Each path below is one point turned by a fixed rotation once a step. After each direction that follows a path, write how fast that rotation turns it, in deg/step (0 if it stays still).
Each turn is a multiple of 5 degrees from 10 to 175, or 0.
Each row of a path follows its step; steps can be skipped.

step 2: [ 26 -15 -10  13  16   9  28 -14  17 -20 -28  11 -18  -5  10 -10 -10 -17
  41   3  24 -16  32  23  56   3   1  -8 -20  35  -2  -6 -18 -29  -7  -8
 -27  31  -7  -5  27  20 -28  17  19   9  25]
step 7: [ 21   3  42 -15  22 -16  33  -1   4 -20  -9  11 -27  15  -5   0  35  -2
 -53  18  13 -10  46   5  15 -13  12   8 -49  12  17  -4  19  -2   7  17
   2 -18 -20   5   6   3 -13 -23 -29 -33  -6]
step 12: [ 26  -5  26  -6  32   6  12 -27  21   4  -8 -19 -13   2 -16 -19 -42  13
  -2 -50   2 -13  22  23  45  -7 -12  31   8 -27 -19  -3  -5  28   1 -16
  34   4 -20   3  -1  28  -6  -9 -29  33  -3]
step 16: [ 29   7  29   7   9  -8   2  34   0  33  -8  25 -31   4  -4  -4  17  32
  -7 -32  32  -5 -20   6 -16 -40   4  26  -1  -6  -1 -53 -14  -4 -11   2
   3 -20   6  26  -4  17 -20  26  -1  34 -34]
step 17: [ -1 -21 -25  -8 -15  14   6 -10  14  -7 -25  30 -11  24 -28 -32  -4   6
   5  28  -3  42  20  12  -5  38   1   9 -36   2  20  -1   2 -12   7  -2
  27  28 -55 -20  -1  48   8  -2 -25  -2  16]
step 21: [ 30   9 -29  -5 -41 -16  31   1  -1  22  13  21   4  44  36 -26  -1  -8
  20  16  12  11  18  11  24   3 -25  12 -11 -25  -8  19 -52  -4 -24  10
   8  -2   9 -20 -17  16 -25  19 -30  20 -13]
step 29: [ 15  10 -41 -10   5   9   5   9   5  19  -7   7  -1   7   0  -7   6   0
   0  -4  23  15 -11 -12   8  -7 -12  21   0  32 -45   5 -37  26  15 -21
  20  23 -58 -22 -42  31   6   7  -8   2 -46]
step 30: [  9   0  -9  14  -1   5  46 -19  24 -25   4  11 -13 -10   8 -30   3  29
 -44   0 -44  -4  46   4  29   3  26  -3  -9  11  11 -17 -23  14  -7 -13
  -9 -38  13 -12  27  20 -20  -3 -11   7  36]
step 31: [  5  -7  26 -21  19  -7  23  14   6   4 -11  -1  -4   3  26  16  15 -35
   1 -27  41  29 -12  -1  16 -16 -51  -8   2   7  -6  -9  -6  45  18  14
   6  17 -13  -4 -28  16  -1  56  -2  31  21]
Speeds:
[  2   0  -9  11   0   6 -10  -1   6   6   4 -13  -3  -2   4  -7  -7   1
 -14  -4   9  11   4 -11  -8  -7   3  -4   6  11  -2  -5   0  -7  -6   5
 -17   7  -8  -5   4  -8  -4   4   6  -3   0] -> 155
[ -5   5   2 -14  -8  -4  -5  -4  -3  -9  -4  -5  -1   9   5  -4  11   6
  -6  -2   1   4   7 -10  -3   2  20  -1 -10   1   0  14  -6  -6  -4   7
   0   5   4   2  -5   0  16   8  -8   4   2] -> 175
[  1   9  -2  -1  -7  -4  10 -11  14  -2   0  -1   2  -1  -1  -1  -9  -2
   0  10 -13  -5  -1  -3   4  -6   0   9   5   5  21   4   9  -9   1  -6
   3   8  -1  -6  -7  -5  -3  14   6  10  -4] -> 115
[  0   9   1   2   2  -3   5  -6  -3  14 -12  -1  10  -1  -4  13   7  -2
   6   0  11 -10   6  -4  -7   6  -5  -7   6   4   3  11  -2  -9  -7   3
  -3   1   6   0  11  -2 -15   7 -15  -1   1] -> 60
[-14   3   6  -1  14  -5   4   0  -6   8  -5  -8  13   1   9   1   0 -11
 -20  -6 -14   0  -7   3   4  -5  -1   3  -6   4  -4   5  -9  -7   6  -6
  -3  -3  -5  -8  -1   4  -2 -10   0   3  -4] -> 20
[  1  -4   0 -12  -1  -7 -17  -3  12  10   1   7  16  -3  -4  -1  -2   2
   8 -14   1   3   1   8  -2   4  -1   4  -9  14   8   5   0   8   9   8
  -2  -1  -1  -7   5   4   2   3  12  -5   3] -> 125
[ 11  -3  -9 -14  -2   2  -8  11  -1  18  -5  -3  -3   7   3  -9   4   0
   0  11   1  -5  -9 -15  -8   2  -2   1   8   5   4   1  -6   1   5 -14
   6 -13   3   1  -1   0   2  -4   3  10  -3] -> 140
[ -7 -10   4  -1 -13  -3   3   4  15   0   4   5   6  -9   1   6  -9  -7
  -3   2   4   6  16  -5   3   2   1   2   2  -1 -17   2  -8  -1  14 -14
  -1   0   5  10   6  -6   2   5  -4   6  -4] -> 40

step 3: [-17  15  -5 -28   9  59   6 -35  21   3 -10 -36 -34  52  -8  39  20 -16
  -5  10  32  -5  21  28 -10  17  49  -8  15 -13   0   1   6  31   0  -6
  19   5  20  48  -9   0   8 -43  -8 -14 -19]
step 12: [  3 -13  -9 -25  31  17  31  18  56  -3  27  17   3  18  -3  10   2  37
 -15 -24  22  32 -20   8  -5  39  54   9 -13  35  25   1   9   5   0 -59
  13   1   0 -11   0 -24 -12 -33 -20  -2  39]
step 14: [-19  -8 -28  -4  -8 -31 -18 -15  13 -54  10   7 -33   9  12  12  11 -23
 -28 -52 -12   2 -24  26 -31 -14  38 -63  35  14  21   0  -2  14   7 -37
  11  21  15  13   0   9 -19 -15  19 -29  -9]
step 15: [-29  31   7  -4   7  18   4 -65  52  12  14  -4 -34   7  11  25   4 -27
   4  13 -19 -16  10  16 -29  24  17  -6  19 -13  17  28   6  -1   1 -33
  36  -8  27   4  13 -14   3  17 -31 -70   8]
step 16: [-22  -1 -36  30  -1  -9  12  11  37  51  12   5   0  21  -5 -18 -24  23
  19 -56  11  -7 -10   6 -15  13 -31 -20 -13  29  71  34  -4  12   1 -15
  13  14   9  -7  11  -4 -11   9 -13 -56  -8]
step 18: [-19  14   8 -26  11  48 -12   5  12  -8  28  18 -48  42 -21   5   8  -1
 -14  -7   2  21  10  31  29   8 -24 -27 -19  32  15  18 -12  45  16 -58
   9   6  16  14  32  18 -47 -19  -7  13   4]
step 22: [-10  11 -17   0 -16  -7  44  18  29   6 -10  18 -31 -17 -42   2   8  31
 -15 -15  15  12 -10  20 -30 -26 -15 -33  45   2  44 -24  33  11   9 -17
  -8  12  53  16  60  24 -15 -13   4 -22   0]
step 23: [-22  31   9   2 -25  41  35  23  22 -32  -5  24  -4 -33   3  57 -15 -16
   3  -9 -34 -41 -14   8  16  36  45 -19  -5   0  37   4  27  15 -17  -7
  -2  11  18 -16  32   7  -1 -12 -19 -36 -16]
step 31: [-43   5 -19 -10 -25 -18  12  -3  12  40 -41  10 -25  10   9  43  -4 -19
   1 -16   9 -24 -52 -30 -21  22  34  17   3  29  39  -5  20   5 -13  17
  42  44  21  14  -1  23  -3   3 -11 -20 -24]
Speeds:
[-10   0   0   7  -6   0   3   2  -5   3  13 -16 -14  -7   8   2   1   8
   3  -6 -10   4  -1 -16  -2   3  -5   7  -5   4 -10  -8  -3  10  16   1
   2  -4   5   2   7  10   1  -1   4  -3   5] -> 160
[ -5  -1   4   6   1  10  11  -6   4   1  -9  -8  -3   6  -6 -10 -11   4
   3  -5  -6 -12   7   0   1  -2   6   3  -8  -4   8   4   0   5  -3   4
 -21   2  14   9   2  -8   4   4  13  -4  -3] -> 55
[-14   9   6  -4  -1  -2 -10  -2  -6  -7   4   6  -6  -5 -14  -7  -1  -8
  -9   0   6   0   2  -2   0 -16  -5  -6   0   2  -1 -18  -3  -7  -2 -11
  -5   5  -3   5   9   3  -3   7  14   6   2] -> 90
[  8   3   1   2  -1   6   6   9  -9   3   6  -3  -1   4   3  -8 -14  -7
 -14  -6  -2   4 -13 -10  -9   3  -5   1 -16  -4   1  -1   3 -12 -15  -3
   4   5  -4   6  -2  -2  10  -5  -7  -6   3] -> 95
[-2 -1 -7 -7 -7 -4  2  3  8 21  6 -9 -4  4 -4  7  0  2 -8  8  6 -2  5  7
  5 -6 -7 14 -2  0  4  5  3 -7  0 -8 12 -3 13  8  0 -9  0  5  1 12  9] -> 120
[  0  -7  -6   0  12 -12  -3   3   4  -4  -2  -8  -6   7  -5  10   2 -17
  -3   1   0  -2  -7  -3  -1   0   1   7  -3 -14 -12  -4 -14   7   0   1
  -1  13   5   5  -9  -3 -14   2   0  -7  -6] -> 65

step 2: [ 34   8 -12  11 -36 -22 -20  12 -14 -18 -10 -23 -13 -49   0  11 -23   2
  -2   9  57 -10  16 -32  25  28   0  -9   4 -14   2 -25  37 -37   6  14
 -51 -16  16   2  27 -23 -23  18  12 -13  19]
step 3: [  5  13  11  23  12   0 -39  10 -18 -28 -66 -13 -16 -13   1   9  17  10
  24 -21  18  18 -25  21   6 -19   6  19  52 -60  31 -17   3  21  12  15
  10   5   3   0  -7 -24 -30 -11 -29 -25   2]
step 6: [  2   3   3  25  -5 -26   3  18 -11 -49  15  -8   9  12   5 -22  35  38
 -15 -39 -26  26  12 -28  23  10  24 -22 -10  27 -16 -17 -14  -3  10  38
  46  25   0  28 -35 -12 -27   5  -6 -31   9]
step 7: [  2 -27  17  -5 -10   9 -23   3  14 -10   9  16  28  -6 -18 -30   8  -6
 -40  -5  49   9 -34 -27  34 -21   3   2  16  40   1  17 -40 -30  -5  32
 -33  30 -13  19  -1  -5   5  20 -41  20  34]
step 11: [ 33  -6   9  -1   5  28  -4   9  -2 -30  -5 -38  -4   6 -16 -15 -19  -6
   7 -22 -24 -26  -1  22 -21  22  29  -6 -11  -3  32 -41  57 -24  -7  -1
 -19  15 -52  12 -35 -14 -45   6 -25   8  12]
step 14: [ 10   6 -17  31  29  -6 -22   9  -3  -4  11 -13 -24 -17 -22  35  -9 -14
  38 -57  29 -13  19  -9  57 -25 -17  17  16  36 -16 -11  14  -4  21   6
   6   8 -14  17  11  15 -51 -31   9  -8  23]
step 15: [  2  33  -8 -42  -7   9 -45  32   9 -28  10  -7  -2   4   3   9  -5  43
  -6  -7  54  13 -35 -28 -25 -11  15   5  26   1 -10  -8 -32 -11  11   2
  16  -8 -20  15  18 -33 -28 -22  34 -35  13]
step 17: [-21 -26  34  31  13  -1 -22  10  16 -41  -3   5  21  -8 -30  10   6  -6
  -4   0 -48  25 -32  10  27 -21  10 -28  -9  51   3 -30  -3  26  -6  -7
   0 -26 -44  22   7  31   6   3 -36  22 -16]
step 20: [ 11  13  -8  29  27   2 -36  49  11 -19 -59  11 -42  -6 -35 -22  22   2
   4  24  13 -20 -21 -17  32  15  13  21 -17   8  25  12  -9 -36  -1  -5
 -31 -11 -11 -14  -9 -24  -7 -26 -33 -17   5]
Speeds:
[-15 -11  -5   6   0  -1  11  -3   7  -8 -11   7   1  -1 -13  -6   2   0
  -7 -10  -4  10   2  -4   2  -5   6   3  -2 -14  -5  -2  -3   8   1   5
  -5   0  16  -7  -5 -10   4  -8  -2  -4   7] -> 110
[  4   0  -5   3   2   0 -12   1  -8  12  -4   8   1 -17  -6  -9   6   2
   4  -2   0  -3   6   4 -10  -8 -15   5   1  -2  -9   4  -9  -3   3   2
 -14  -8  -2   5   2   1  -5  -1   4 -17   2] -> 60
[ -2   3   0  -1  -7   4  -8   6   3  -5  -8   3  13  -2   5  -2  -2  11
   1 -10  -9  -8 -10  -4  -8  -1  -5 -10  10   5   2   0   9   6 -20   0
  -7   4   5  -4   1   8   5  -5  11   5  11] -> 175
[ 11   8   0   8  -1   6  -1   3   6   2  -4  -3 -12  -8   3  16   4  -6
  -4   2   9   3  -5 -15   8 -11 -12  -1  -6   3   5   9   0  -3   5   1
  -1  11   9  -7  -8  -3   8   0   5  -3  11] -> 60
[-10  -1  -5   6  -1  -3   0   0  -6  -5   3   9   0  -6   8   0 -11   0
  -2 -10   2  -1  16   3   1   4  -6  -4  -8  13   4  -9   2  -1   4  -7
   7  17   0   6  14 -15   2  -1  11  -6   3] -> 85
[  9  -6  -4   0   1   0   0  10   7   1  15  -3 -10   2 -13   4  -1  12
   0 -11   0  -4  14  -5  -1   3   2   5   8  -1 -12   5   1 -14 -10  -7
  11  -4   3   0  -7  -2   7  -6   7  -1  -5] -> 80

step 0: [ -2  36 -15  31   0 -13  13  -7 -25  14 -29   5  41 -15   9  -2  36  -6
 -15  -4  -2 -18  21  -8  41 -53  -8  26 -32 -20  -2  48  48 -34  -4 -26
  13 -30 -25   5  15 -48  14  21  26 -21  14]
step 4: [ 41  39  12  35 -15   3 -65  49  19 -24 -32  34  -4  16  -4  38 -14 -38
  -3  -7 -14 -20 -11  19  -8 -32  -2  14  -2   0 -19  28  25  -7 -12  11
 -20  40 -27   5 -20 -13   3 -14  -7 -40 -19]
step 7: [ -6 -23 -32   8  25   3  20  -2   9 -24  21  -9 -29  12  -3  -1  -9 -25
   7  21 -25   6 -34  29  15  17  32  41  25  44 -16 -16  26 -11   9 -70
 -39  16 -20  38  16 -16  37   8   1 -39 -25]
step 14: [-24   8 -11 -15  51   7 -10 -59   4 -16  36 -40 -10  20  10  16  55  -3
  -5  31  16  -3 -17  -3  -3  17   0 -44  19 -19 -23  13  35 -21  20  29
  20  26 -11 -40  16  -1 -19 -43  16 -26  11]
step 17: [-63   7  16 -19  -5   8 -34   2  17 -29 -36 -24 -37   3  35  -8 -21   6
  12 -14   3  36 -21 -12   2 -19 -29 -50   4  -4 -22  52 -12 -14 -46  31
 -44   9   1  27  18  16 -12   0 -18   1   9]
step 19: [ 10 -10  23  16  10   3  -7  24 -10  -5  15 -13  16 -19 -36 -12  22 -15
  16  49 -14 -38  18   7  59  17   6   3  32   5 -46  -2  36  35  10 -44
   9  21 -33 -59 -40  -5  -3  -7  -7 -18  11]
step 20: [ -8  19  16 -12 -18 -42   2 -14 -15 -12   3 -30 -15   2  37  61  36 -12
 -17 -29  10 -32 -29  -2  18  -9  19  35 -17 -15  28  12  13 -24 -65  -8
 -19  12   4 -17  -3 -20   5  -9 -15 -64 -21]
step 24: [-18 -17  31  36 -36  26 -57  22  12  -8   5  13   8 -30   3  17  10 -48
  25 -39  21 -31   0  -7  11  20   0  28 -33  18   5  -5 -19  36  -8  -7
  11  36  36 -29  -1  25   0 -44 -22 -12  13]
step 31: [ -6  27   6  19  13  -8 -46  48   8 -21 -12  26  42  35  18  -3   0  42
  -8  11 -16 -41  24 -26  30  -4  22   6 -35 -23 -20   4  68   3 -23  -5
   4  -9   6  -4 -16   3 -22  37  -7  43 -17]
Speeds:
[ 14  -7 -11  -7 -12   3 -13  -5   3  -9  -4  -5   4  -4  -6  -6  -4   3
   2   8   4  -5 -12   4  11   5   8 -10   5   2   3   2   6 -11   4  -5
  -6  -7   9  -6 -12  -1  -5   1  -7   7  -2] -> 125
[  0  -5   1   0  -2  19   8   5  -1   2  10   5   3  -7  -4   4  -8  -9
  -6   3   5   2 -10   5  11  14  -3  -2   2  -6  -5   1  -3  -6  -2   9
  13  18 -10   4  -2   3   2  -8  -8  -2   1] -> 70
[  1   4  -9   5  -8   4   0  -5   5  -2  -2   0   0  -1   8  -8   7  -1
 -22 -10  -1   0   4   8  -9  -2  12  13  -7   5   6  -4  10 -11  -3   4
   4   7  -7  -3   4 -10   3   4  -5   5 -11] -> 160
[  9  -5  -7   3   5   2  -4   3   5   3  12   4  -7 -15   4  -1   9  12
   6  10  -6  -2   5  -4  -9  -4   1   1   2 -20  -6  12   5  -2   0  10
  -5   0  -5   4   7   0  -2  -3  -1  14   2] -> 85
[  7  -1   8   4   5   0   3   9  -1   8  -4 -15   6  -8   7  -4   3  11
   0 -12  -8  -1  -2   9   5 -11   0 -24   3   0  -3   2   1   0  -7  -5
   8  -1  -2  -6   6  -3  11  -6  -5  -4  -9] -> 20
[  3  -1  -6  -7  12  -5  -3   1  -1 -14   8  -5  -2  -5 -11 -13   6 -16
   0 -16  -4   6  -5  -8  -1  -3   1  -1  -4   4  -8  -6  -5   9   5   6
  -8  -2  -9  -1  -5   2   9  -7 -10   5   4] -> 70

step 3: [-14 -30  47 -10  13 -15 -22  64   5 -34   8  11  11  -4  21  28  13  32
 -10  22  10 -16   8   3   6  28  -6   8  14  -3 -23 -13 -27  25  18  15
  36  -2  38  17  31   4   1  -6  27 -21 -15]
step 4: [ -3 -21   6  -1  -6  24 -10  28 -30  13  21 -10  31   7 -10  29  10   3
  -2  30   2  14  35  17  15  30   1 -43 -32  22 -20  -8  -4  27  26  23
   2  -7  24   9   9  -2 -57 -29 -10  10 -43]
step 12: [ 21 -10  -2 -37  17  -4 -12  37   4 -24  35   0  53  19  37   4  39  18
 -10  25   3  -2  -4  27   8  13   1   0  -2  19   9 -36 -23 -24 -12  33
 -17  18 -20 -18  -9  -6  20  35  33  11   8]
step 14: [ 28  14  26 -32  20 -19 -40   4 -17 -21  33   9 -21  48   5  37  44   9
  -3 -10 -14  -6   0   6  -6  -3 -28  -4 -14  18  32 -10   5 -11 -13 -36
  14  14 -19 -11  -3  48 -16  -8  28  -2  15]
step 21: [  5 -26  52 -29 -14  13  10  24   4   4   2  -2  20  37  15 -37  12  -7
 -28   2 -12   4  -8 -33  -6  16  -7 -19 -55  11  20  16 -40 -22  17  12
 -27  38  14   4  -6   9   1 -17  10  29  15]
step 24: [-11  19   2   1  -9  24 -12  51   9   3  24 -65  -1  21 -12  -1   7  -4
   2  25 -19  10  25 -19 -13  -3  24  -8 -36 -17  -5  -9  -3   0  50  26
 -27  22   1  -6 -20  10 -49  24 -17  -5  13]
step 25: [  9  10  25 -29  -4  -1  13  19  -5  35  19   0   4  43  41 -44   3   0
 -23  12  -6  37  26  -6  13  -8  21   5  -4  21  12  37   0  -6  65 -19
  -6  35 -14  -5 -18   3   1  20  10   2  17]
step 27: [-12  -9  26 -15 -48  -2   1  -6 -21   4  43  -3 -15  29   5  44  -1  13
  25  -7   0  30   2  -8 -46  -2  22  -5 -32  30  -6   7  39  11  26  14
  -9  36 -12   8   1 -17  -3  36  24  13   2]
step 29: [-11  29  12  -3 -23  16  -2  14 -33  -5  21  15  21  32  -7 -28  20  23
  13  43  20  13  14 -31  -3 -16 -17   3  16  52   6   5  10  17  65   2
   3   2  -2 -19  -2   9  14  34   0 -36   2]
Speeds:
[  3  -7   8  -5   6   0 -10  -8  -8   6  -4   1   4   7 -10   2  -3   2
  -3   3  -1   1   2   4  -3   1  11 -16   9  -7   1  -5 -19  -5  -5   1
  -6   0   9 -11  -2  12  -5   6   1 -14  -4] -> 40
[ -5   8  -5  -3  10   8   4  -1   0  -3   6  -5  -9  10  -3   3  -3   8
 -13   9 -10  10   8   2  11  -5  -6   9   2  -2   1   2  -2  -1  10  -4
   7  -5  -3  -3  10   9 -10 -16  -6  -9  -5] -> 70
[  4   0  -3   4  13  11  -8   4  14  -6  -7   0   3 -12  12   6  -2  14
  -8   0  -7  -8   0 -12  -8   8   2   6  -2   4   0  -4  -6 -14  -2  -5
  -3  12   5   2  -5   6   2  -5  -1   4  -4] -> 160
[ -4  -7  14  11   0  -4  -3   3  -5   7  -7  -5   2  -9  -2 -12  -2  12
 -17  -3  -2   3  -6  -5  11  -7   5  -3  -4  -5   1  -2   3  -1  -5   5
 -13  -9  -6  11   6  -1 -12  -3  -2   9   8] -> 25
[  6   8 -11  -1  -7   1   5  -7  -5 -19   2   7  -1  -4  10 -12  10  15
  -4  -8  -2   5  -4   4  -5   4  -7 -15  -1 -13   0   2   9   4  -4   3
   1   0   8  -5   4  10  -4   3  -1  -2   5] -> 20
[ -9   3   4   3   1   6   1  -5  -1  -2  -3   5   5  -9  -8   1 -13  19
   0   0   5   3  -1   4   2   4   2   2  -4   3  -5   4  -4  19  11  -9
  12  -5  10  -1 -11 -10  -4  11   5   1  -4] -> 10
[  2   9   7  -4  -3   3   7   5  -6   5 -13  -3   4  -4   6   3  -9   0
   8   2   0  13 -10  -2  -6  -7  -5   4   3  -1  -6  20 -10   7  -6   6
  -4  10   2  10  10  10   6  -2   7  -4  -4] -> 175
